One turn moves each row of this set onto another row. After a few examples, where does it send each row asked below?
ropal: [3.5,19.9,1.2,12.5,31.9,29.0,9.8,16.4,24.6,24.6,-5.4,-30.0,-22.5,32.1,-33.7,6.3,19.8,8.1,1.8,-15.9]
bopi: [-0.7,27.0,-20.7,33.5,-19.0,-39.3,0.7,-8.3,5.7,3.4,-18.8,1.1,-29.1,1.4,24.0,37.2,-10.0,33.6,-24.8,-12.2]
fos: [-1.9,9.6,-19.7,16.8,-26.5,6.4,15.0,-3.0,-9.3,13.8,3.5,0.4,-6.0,-11.0,-43.3,-13.9,-22.4,-24.8,17.6,-56.0]
Lino: [-11.3,6.8,-6.5,-17.4,26.6,4.4,-6.4,26.5,-32.6,-29.7,-12.8,-35.1,-9.4,-10.6,-4.5,33.7,7.4,18.5,-31.4,-27.5]
nep: [-5.2,11.2,-5.1,-11.8,24.8,2.1,10.1,33.4,-37.5,-36.5,-13.3,-33.5,-16.0,-9.0,-13.5,31.7,11.1,19.4,-26.0,-33.7]
tas: [-0.7,13.0,-27.0,19.2,-22.9,9.8,12.1,-6.8,-14.4,10.8,5.7,7.0,3.9,-13.7,-28.6,-19.7,-19.2,-32.2,14.3,-41.3]
diruf: [8.3,-21.6,21.8,33.3,-7.5,-25.6,-16.6,-6.5,-43.2,21.4,-21.2,28.0,-13.2,7.0,-19.4,6.0,1.0,0.1,-16.4,3.7]
bufud: [6.9,28.4,-28.4,29.2,-17.1,-37.7,6.8,-10.9,-0.3,0.6,-14.0,-6.4,-25.3,5.4,21.9,35.9,-2.4,35.8,-36.3,-17.5]
taze: [8.9,-18.9,17.9,30.5,-8.4,-23.7,-19.8,-3.9,-46.4,21.7,-21.6,28.1,-15.0,13.7,-22.6,5.6,-3.7,-5.8,-10.6,5.6]
loku: [-14.1,18.3,23.1,28.5,-39.1,-19.1,9.5,-3.4,-42.2,-5.7,-41.7,-11.6,-2.6,18.6,-11.0,20.6,-30.0,-7.3,-9.1,2.9]
Peb: [7.6,5.9,-19.8,13.2,-22.9,10.7,16.6,-9.1,-16.6,3.6,15.8,1.9,-7.1,-5.9,-30.6,-23.5,-19.9,-27.0,17.7,-46.8]
Ros: [-1.6,27.7,-18.9,28.7,-26.1,-40.1,0.0,-5.9,0.4,3.7,-7.6,-16.5,-40.7,5.4,22.3,38.0,-4.1,23.6,-32.6,-10.7]
Vaz: [-0.1,14.2,-23.4,18.9,-17.0,11.2,10.2,-7.0,-9.9,10.0,8.0,0.2,3.8,-12.9,-26.0,-12.7,-21.6,-39.1,17.2,-44.7]
Sas: [18.7,-21.0,16.0,38.8,-2.9,-28.0,-14.1,-11.2,-40.7,16.1,-25.6,25.2,-18.9,8.3,-20.1,-9.9,2.8,0.9,-13.2,-0.6]
soki: [13.2,-10.1,24.5,32.2,-8.3,-20.6,-12.2,-10.3,-42.2,19.1,-32.7,39.0,-19.9,7.8,-27.4,1.5,0.6,2.7,-10.4,-9.0]
Nedo: [3.0,26.6,-20.2,25.8,-26.1,-38.2,5.1,-8.3,-4.0,7.3,-7.2,-9.7,-40.8,10.9,26.7,34.7,-9.9,23.0,-33.4,-9.0]
Fipid: [3.2,14.1,1.5,5.4,21.7,36.6,4.5,14.2,24.0,35.3,-0.1,-25.6,-29.1,18.2,-36.9,13.8,13.1,8.1,9.9,-18.9]
Nuzub: [7.3,17.3,-18.2,-0.7,-5.6,-16.7,37.8,50.3,-3.8,-6.4,-14.9,-49.1,10.0,18.8,-6.7,17.6,0.6,12.1,6.3,-8.7]
Nor: [-8.3,8.6,-6.9,-9.9,25.8,-5.8,13.1,33.4,-40.1,-32.0,-13.3,-35.2,-14.2,-10.3,-5.2,26.7,12.4,21.1,-26.6,-33.6]
Fizot: [2.0,28.1,-22.5,33.4,-20.6,-34.1,-8.3,-9.3,2.4,-0.1,-16.4,-15.0,-31.5,1.2,24.8,26.5,-11.0,24.4,-40.6,-9.9]
lipaf: [13.5,27.7,11.5,-12.3,3.6,-24.9,20.2,1.4,-21.2,0.0,-34.9,-10.8,-23.7,11.9,29.7,43.2,8.7,2.6,1.8,9.1]
lelu: [15.8,-0.7,31.4,33.8,-1.4,-30.9,-18.4,-5.2,-42.8,15.2,-25.0,30.6,-25.2,0.5,-18.1,0.1,2.7,-5.5,-16.5,-1.3]
Bavak: [-9.3,17.5,-9.0,-15.7,21.2,-2.8,4.8,30.5,-36.1,-25.7,-11.5,-28.8,-4.5,-19.8,-14.2,34.7,8.6,32.9,-26.8,-25.1]
Vomi: [-6.7,5.6,-14.0,34.6,-29.3,8.2,14.4,3.3,-15.3,10.6,8.1,-2.6,-9.7,-11.6,-29.8,-20.6,-23.5,-24.1,21.0,-45.5]
dul: [5.5,28.9,-30.6,31.6,-12.1,-43.5,-6.3,5.2,6.4,-2.5,-16.3,-6.0,-27.4,8.8,22.3,40.7,-4.6,21.2,-32.7,-14.0]
nog: [-15.3,17.1,-16.6,-16.1,25.1,5.7,11.5,27.4,-38.6,-26.4,-5.1,-30.3,-4.9,-1.9,-23.8,33.7,5.8,22.4,-35.6,-24.4]
veseb: [2.0,3.2,-6.5,3.3,28.0,33.8,18.0,7.2,15.6,36.7,3.2,-18.1,-28.7,25.9,-30.9,15.8,22.8,5.0,11.2,-20.3]
sanib: [11.5,11.2,0.0,-1.6,26.5,24.6,11.7,17.6,27.1,34.8,1.1,-24.1,-25.4,22.3,-40.0,20.7,19.1,13.9,3.9,-21.1]
lat: [-13.1,6.9,-10.7,-7.1,29.9,5.8,8.8,26.2,-34.6,-22.1,-15.2,-39.8,-4.3,-15.2,-16.9,33.1,8.9,31.0,-27.2,-29.8]
suf: [2.7,10.3,-5.5,-2.2,23.9,28.7,3.2,15.1,24.6,22.3,5.8,-25.7,-26.9,37.9,-34.7,12.6,14.7,8.5,8.5,-16.9]
Rasak: [1.3,7.7,-12.1,14.3,-26.1,4.1,6.2,2.0,-9.5,9.7,6.6,10.0,-8.4,-13.1,-31.9,-14.3,-28.0,-29.5,21.6,-50.4]
buza: [11.4,-9.4,-4.9,29.2,-23.7,-9.7,19.6,-7.4,-4.6,37.3,-40.3,-16.7,4.5,13.8,-8.0,16.1,4.4,-40.8,14.6,-30.9]
lup: [16.0,-7.8,19.6,26.7,-8.7,-35.6,-17.0,-7.9,-41.5,15.3,-25.8,37.1,-19.5,15.0,-25.8,-0.5,1.1,6.6,-13.4,-4.0]
rel: [13.6,26.8,17.2,-12.1,8.1,5.5,40.9,-1.1,-15.1,28.4,-13.4,-35.7,7.8,9.8,-41.7,-4.4,11.7,-20.6,-11.9,-12.2]
nade: [4.7,16.5,-3.9,7.6,33.6,25.1,14.9,13.7,26.5,24.5,-4.5,-19.3,-27.6,33.2,-39.4,5.6,15.5,5.5,7.6,-14.1]

Bavak moves to fos
Fipid moves to lup
buza moves to lipaf
Now these:
suf moves to Sas
dul moves to veseb
tas moves to Ros
Nedo moves to ropal

